Each run below is a few steps of one of 6 hidden systems, one row a step.
P, path 1 (8 x 20):
[[-22  21  24   0  23  -4  24  -7 -13  22  28   2 -10  14  41 -19  11 -46
   -8 -21]
 [ 22 -17 -37  -9   0   3 -27   7 -13  -6 -44 -27  29  15 -14   7   5  19
   35 -14]
 [ 17  15  27  34  12  -7   5  10  20   3  18  23 -42 -28 -33   3   3   4
  -48   4]
 [ -7  -1  15 -37   2 -13   4  -7   2 -22   7  -7   7  16  57   3 -16 -27
   60   5]
 [ -5 -15 -53  27 -17  28  -9 -12  -5 -12 -17  -2  15 -13 -35  -6   7  45
  -33  31]
 [ -4  12  58   1   1 -22  29  -6  -3  52  27  30   0  -1  12   2  -6 -43
  -13 -16]
 [-10 -12 -42 -47 -18   8 -18  16   3 -37 -21 -48  21  20  -2   0   1  17
   34 -22]
 [  2  17   1  68  34   5   3   0  -1  17   3  18 -39 -20 -20 -16  19   9
  -64  10]]
F, path 2, 8 rows:
[[ 50 -11  30  10 -16  24  18   4 -10  12  17   0 -16  -9 -64  21   8 -15
  -10  20]
 [ 14  -3  12  -5  28 -18 -34  29 -11  -3 -30 -20 -20  27  36  15   2   3
   57 -22]
 [ 26  11 -22  37  21  15  42 -37 -19 -16 -18 -21   7   3 -29 -30  15 -37
  -10  16]
 [ 32 -16  31 -37 -17  30 -18  40 -18  25  28 -20 -13  17 -30  37  15  -5
   22 -20]
 [ 26  12 -31  28  45 -29 -14  -2   7 -44 -62 -25  -8   3   6 -18   3   7
   31 -17]
 [ 32   2  37  11  -7  38  47  -9 -23   4  36 -18 -31   6 -42   2  16 -48
  -15  30]
 [ 32 -14 -14 -31  21   9 -61  34 -17  -5 -14 -21   5  23  25  24  14  17
   65 -26]
 [ 44  17 -13  68  31 -10  39 -32  -4 -15 -47 -11  -7  -9 -51 -28   5 -25
  -18  16]]
K, path 3, 8 rows:
[[-43  -8  19   7 -32  -4  14  10   4  15   4   5 -14   0  -2   4 -14  18
  -24  16]
 [  0   8  11  18  16  12  19 -14 -24  26  17   5  -3   7  10 -12  14 -29
  -14   1]
 [  9  -2 -22 -31  -4  11  -5  -6  -7   8  10  -5  39   3  -9  -1   9  -9
    6 -26]
 [ -4  10  -4 -15  -3  -9   8  13  23 -34   0 -26 -17  -3 -18  -7  -1   3
   -6 -19]
 [ -8   2   1  16  20 -12  -6   4  -8  -9 -24 -12 -15  14  34  -6  -1   3
   24   3]
 [-16  -7 -26  14  -3   4 -12 -12   3   6  -6  20  16 -12   6  -4  -2  28
  -20  16]
 [ -6   3  22  14 -11 -22  24  -4   5  26  -9  10   4  -3 -20  -1 -10 -11
  -20  -7]
 [-24  -8   6 -19 -13  17   9   4 -22  19  17 -13   6  19  15   1   5 -13
    5  -4]]
N, path 4, 8 rows:
[[ 10   3  -9  13  26  30 -29  -6  -4  -2  42  28 -16 -16  29   1  19  12
  -16  24]
 [  9  -8  37 -41 -31  11  23   7  -9  17  30 -12   8  12 -19  17  -4 -33
   14  -7]
 [-27  -7  -6  29  -4   6 -18  31 -12  30 -18  -9 -22   8 -16   7  11  39
  -36 -13]
 [ 46  24 -16 -13  38   3  -5  -5  12 -21  21  -5   5 -13 -21 -12  22 -27
   -4 -37]
 [ -8 -16   8  -8 -29  -2  13  17  -1 -32 -33 -44 -22  19 -16  10 -15   9
   33  21]
 [ 22  -4 -22  28  24  23 -42  -3   1  -5  15  34 -12 -24  10   9  14  34
  -15  29]
 [ 12   2  37 -51 -25   2  22   4  13 -12  47  -4  -4  -2  -9  13  -8 -35
   16  -4]
 [-35 -17   7  33 -12  20  -9  32 -29  32 -15 -17 -34  23  -2   9  10  32
  -21   8]]
F, path 5:
[[-16  16  -6 -18  -2  13  10  12  17 -29  34 -19 -26  -3  -9 -11  10  -3
  -27 -11]
 [ 18   1 -12 -14   8   6 -26   0  22 -35  21  14  -9 -21  12   7  -1  18
    9  17]
 [ 12  -6  12  35   8  -1  -4 -13  -5  10  -2  29  -9 -11  10   8  -6   8
    1  39]
 [ -7  -9  17  -3  -2  -4   3  -7 -25  43  -1  16  22  15  26   6  -4 -16
   18  -2]
 [-17  -4 -23  -2 -14  -7  12  -7  -7  15 -30 -15  32  11 -15 -10  -2   3
   -8 -21]
 [-15  11  11 -10 -12  -5  14  19  15  -1  13 -16 -15  -2 -29  -3   1  -2
  -29 -28]
 [ -6   7 -10 -24   5  -4 -12   7  24 -45  14  -9 -17  -7  17  -3  -4  10
   11   1]
 [ 10  -1  -9  25   9  18  -5 -14   0 -11  15  20 -13 -18   2  -1   5  10
  -17  38]]
W, path 6 (8 x 20):
[[  2  -4 -39  12  17  19 -20 -13 -16   6  -6   5  21   0  11  -8  15  15
   -8   4]
 [ 19  -4  19  15 -14 -16  12  -1   6  12 -19   8   2  -9 -37  11 -11   2
   -3   4]
 [-19   8  12 -28  -7 -10   3   2  19 -14  29   7  -4  -7  24   0 -10  -5
    0  -6]
 [ -8   4 -20  19  18  11   8 -18 -18   5  -7  -6   9   8  13 -19  12  -9
   -9   4]
 [  9  -3   1  -1 -10 -16  -2  13  10   3 -26 -10   5   0 -30   9  -7  12
    1 -20]
 [ 11   7   1 -14   7   4  -4  -6  19 -29  27   8  -9 -16   7   1   0  -3
    0  10]
 [-14  -1   2  24   7  -8  10 -11 -14   8 -22  -1   0  11  22  -8  -6  -6
    9  13]
 [ -5  -7 -14 -12 -13  -2 -16   8   9   9  -4   7  19  -8 -16   9  -2  21
  -10 -16]]
N, path 7 (8 x 20):
[[-20   9 -27  28  -1   7  33 -41  10 -32   4  11   2 -18   4 -29  -5  -2
  -32  43]
 [ 22  -4  44   0  13 -32  -4  -9  -7  27 -11  31   9   4  37  17 -20 -25
   50   7]
 [-72  -8 -29 -26 -34   6   2  -6   2  12  15   3  33   5  27 -11  -7  23
  -29  -5]
 [ 22  17  20  50  26 -14  38 -29 -14  38 -14  21   7  -5 -19 -19   7 -41
  -26  -3]
 [-22   1  -7 -36  -1 -47 -19  14  13   0 -37 -12  31  17  33   3 -18   6
   44 -52]
 [-29   6 -49  40  -1  16  32 -43  -1 -27 -12  -1  13 -11  -2 -40   1   7
  -45  41]
 [ 47   1  46   6  21 -48  -4 -19   5  20 -20  39  18  -8  24  19 -23 -32
   58   2]
 [-94  -9 -29 -33 -43   0   2  -1  10  -8  11  -4  24   8  45 -12 -19  32
  -19   4]]
J, path 8 (8 x 20):
[[ -4  -4  -3   8  -3   4  23 -14 -26  22 -18 -13  23  21  -5 -11   3 -21
    4  -6]
 [-19   3   4  -6 -12 -13  12  17  12 -15 -15 -29 -16   9 -16  -3  -6   3
   -5 -18]
 [ 17  13  -3   1  29   0 -13   3  10 -30  11  -6 -22  -5  15  -7   9  -7
    8  -8]
 [ 29  -5 -18   3   1   3  -6 -19   3 -11 -10  11  23 -12 -13   2  -3   3
   12  14]
 [-12   3   1   4  -9 -22  -4   1  16  17  -7  24  16 -13  -2   1 -12  13
  -17 -13]
 [-22   3  14  -7   1  -8  11  -9  -4   6   9   6   4   9  35  -6  -6 -16
   11   3]
 [-10  -6  -9  19   1   6   8  -2 -15  -3 -27 -21  -5  15   2  -7   1   4
    7  11]
 [  9  13  -2   0  15 -10   3   8   4  -3  -8 -17  -3   3 -17  -7  10 -11
   -6 -31]]
K, path 9 (8 x 20):
[[ 19  -3   1  26  13  15 -17   8  -6   3   5   9 -24  -7  -9  10  11  14
   -9  18]
 [ 19  -3  20  -7  -2 -13  -4  -9   6  13   9  30  14 -11   8  13 -12  -6
   14   7]
 [ 12 -13   7  -8 -25  24   9   1  -7  -6  13 -10  -5   1 -28  12   1   0
    2  23]
 [ 29   7  20   1  22   3 -16  14   2   2  19   6 -22  -4   1   9  11 -10
    7 -11]
 [ 19 -10  -5 -18  -8   5  -7 -14   3 -20   6   6  14  -4   9   9 -10  -1
   32  21]
 [ 23  -6   7  17  -2   7 -10  14   5 -10  -4  -1 -22 -10 -33  15   3  17
   -7  13]
 [ 12  -2  31  -2   5 -13 -13   3   4  11  11  26  -8  -5  26  16  -9  -5
   21  12]
 [ 20 -14  -6  -2 -18  30   5 -13 -10  -7  14   4   7  -7 -19   9   3   0
    2  37]]
J, path 10 (8 x 20):
[[ 18  -6   1   5 -15  -9  -1   4  19 -19 -15   3  -5 -15 -34  11 -12  20
   -1  15]
 [  1   7   0  -9  15  -8 -27   4   9  14  20  27   7 -12  23   5   4   6
   -7 -21]
 [-10 -10   1   0 -18  10  22 -28 -11   4   6   8  19   2  10  -6 -10 -11
    4  32]
 [-16  -8  14  19  -6 -10  -5  22 -10  27 -28  -8 -11  13  -5   8  -1  17
   -6 -11]
 [ -5  12  -6 -23   9  14  10   1  -5  -9  24 -21  -1   9   7 -13  14 -25
   -1 -22]
 [ 17  -5   3  12  -6   3   6  -1   8 -30 -12 -10 -20  -7 -20   6  -7   8
   10  31]
 [ 17   5 -10  -4  18  -6 -32  11   5  15   5  16  10  -8  -1   9  10  13
   -6 -31]
 [ -8  -1   0 -13 -18   6  24 -29   5  -7  23  13  21 -10   3  -7  -9 -16
   -6  21]]
W, path 11, 8 rows:
[[ 42   1   4  20  33  18  -3 -14 -27  -1   3  -1  -7   8  15  -2  17 -27
   28  17]
 [-23 -28  14  -6 -43   2  -3  21  -8  12 -21 -15  -4  16 -11  22 -17  27
   17  17]
 [ 15   8   5  -2  18  21 -25   7   1  17  51  29 -12 -19   9   7  20   3
  -26  -4]
 [  4  -9  24   1 -14   4  35 -15 -33  27 -13 -17  15  27  -4  -2  -4 -39
   25   7]
 [-30  -3 -10 -22 -22  18 -16  38   9  -3  18 -21 -22   4 -14   8   9  31
  -26 -18]
 [ 55  11   8  13  43  18  -6  -9 -20   2  16   1 -13   2   4  -1  24 -35
   18  -3]
 [-23 -29  14 -14 -44   5  11  15 -13  -4 -24 -30  -4  25  -4  19 -19  13
   31  27]
 [  5   4  -3   7  22  23 -42  20   1  16  42  26 -26 -15  13  11  24  25
  -32  -4]]
P, path 12, 8 rows:
[[  4 -13   7   6   2  17 -25  27 -20  26   0  -5 -15  14   1  16  15  16
    5  -4]
 [ 18  -7  18  -5   1  24 -15  21 -11   2  25  -7 -30   5  -6  18  13   1
    7  10]
 [ -7 -17  15   5  -7  20  -9  15 -18   1   6  -7 -28  15  19  16   1  12
   19  29]
 [ -5 -20   3  -3 -13  32 -19  10 -21  21  24  10  -5   3   8  18   8  16
   -1  25]
 [ -7 -14  21  -5 -21  30   6  14 -27  22  20 -13 -15  19  -6  15   9  -6
    2  12]
 [-17 -14   8  -3  -7  21 -22  31 -22  21   6 -13 -19  21  11  16  12  19
    3  -3]
 [ 16  -9  10   2   8  35 -19  19 -23  14  25  -6 -24  10   0  15  23   2
    2   6]
 [  5 -17  26   4  -6  18 -12  23 -22  12   3 -10 -31  17   7  22   3   4
   24  24]]

Which system made each of these runs?
path 13, 2 rows:
[[ 13   3 -37  43  43  -7 -20 -11 -13 -18 -51 -13  -3   9  21 -17   9  14
   18   6]
 [ 21  20 -16  -5  14 -33  22 -22  16  -1 -25  -1  41  -8 -28 -20  -2 -26
   -5 -46]]
 | J
path 14:
[[ -4  -9  17  19  -1 -20 -12  14   4  -2 -26   3 -22   4  12  12 -14  21
   17  16]
 [-11  -8   4  19  -6  10  -4 -13  -6  15  14  29  -2 -11  15   5  -3  14
  -14  35]]
 | K
path 15, 2 rows:
[[  3   2 -19 -16  25  24 -26 -16  -6 -26  34  12   2  -1  59  -4  12  -3
   25  20]
 [ -8 -21  -2  48 -13   5   9  -8 -31  36 -43   1   7  12 -17   4  -3  15
   -6  28]]
 | W
path 16, 2 rows:
[[ 40   5  -2 -18   0 -10  23  -5   6 -35 -26 -41   8   8 -44  -5  -2 -29
   31 -20]
 [-16   2  -8   2   4  -1 -20  17  26 -59   2 -12 -49  -8  23   2  -7  34
    7  27]]
 | W
path 17, 2 rows:
[[ 23   2   2 -30   1  16   4   5   4 -39  19 -27 -13   5  -7   2   7 -20
   25   2]
 [  3 -23   2  16 -19  23 -13  16 -14   0  -7  -7 -22   4 -16  21   1  31
    2  36]]
 | N
path 18:
[[ 10 -16   5  20 -13   8  -2   1 -10  10 -15   4  -6   0 -16  13  -3  15
    3  26]
 [  4   0  22  -1  -2  -2  -7   6   3  20  26  24  -8 -10   2  14   1  -1
  -11   1]]
 | K
path 19:
[[ 21   8  25   8   1   5  35 -19  -6   5  18   4  -2  -5 -17  -7   2 -41
   -6  13]
 [ -5 -22   1 -17 -25  -3 -26  26   4  -1 -18 -11   0   9  -3  25 -11  33
   24   0]]
 | J
path 20:
[[ 23   2  32  30  10  -5   8  -3  -7  17  -1  18 -19  -7  -7   7  -2 -10
    0  19]
 [-25 -10  11 -37 -27  -6   1   8  -1  13   9  -1  18  12  18   9 -12  -1
   15 -10]]
 | W
path 21:
[[  1   4  -5  28  -7  -4  38 -29  -7   9 -19   0  18  -4 -29 -17  -4 -17
  -23  13]
 [  2   5  11   1  18 -44 -19   6  15   5 -28  17   6  -3  29   6 -16   6
   28 -21]]
 | N
path 22, 2 rows:
[[-10   5   7 -25   2  -3 -14  10   1  24  26  17  12   1  21   6   4  -5
   -3 -28]
 [-21   4  -5   9 -10   9  29  -4 -13   9  -6 -25   3  13 -21 -16   8 -13
  -25 -10]]
 | N
path 23 (2 x 20):
[[-34  17  12 -13  -9 -36  36 -15  32 -37  -4  -4  -5  -5  23 -18 -27 -18
    5   3]
 [-32 -12 -25  -8 -20  48  -8   2 -11  -6  39   0  -8  -1  11  -1  12  25
  -30  31]]
 | F
path 24:
[[ 12   9 -15 -23   9  -5  -3   6  15 -41  -7 -28  -3   3  -4  -7   3  -5
   18 -19]
 [ 21   9 -16  17  20 -11  -9 -13  23 -31  -5  14  -5 -24  -6  -8  -2  10
   -7  10]]
 | J
path 25 (2 x 20):
[[-28  -4  17  -5 -31 -25  24 -19   6  24  -5  23  29  -5   5  -1 -25  -7
   -6   7]
 [-57  -4 -11 -10 -22   0  -2  11  -1  17   1  -6   8  10  15  -4  -5  23
  -24 -15]]
 | F
path 26:
[[-40  -7  20  12 -25 -28  -2   1   6  55  -3  45  21 -12  11  10 -19  21
  -31  -5]
 [-67   5  -5 -21 -24 -31  18 -10  16   9  -3   8  29   2  36 -17 -22   4
  -12 -17]]
 | F
path 27:
[[ -2 -16  -2 -21 -27  19  -8  22  -5   8   9 -13   5   6 -24  17   3  16
   -2  -5]
 [ -3   6  12   3   2  19   2   7   2  -1  38   6 -26  -8  -8   2  13   0
  -29   8]]
 | J
path 28 (2 x 20):
[[ 53   6  13 -17  26  10 -26  -2  10 -28  36  19 -15 -16  17  15   6 -14
   33  13]
 [-36 -24  14  20 -25   9  18 -12 -30  15 -21  -3  -5  21  28   3 -16   3
   18  51]]
 | W
path 29, 2 rows:
[[ 10  24  -1  12  20 -33  16 -20  24   3  -5  22  17 -21 -11 -19  -5 -18
  -23 -26]
 [  9  15 -12 -17   5 -33  16 -18  25 -35 -26 -11  24  -5  -3 -16 -15 -19
   21 -22]]
 | P
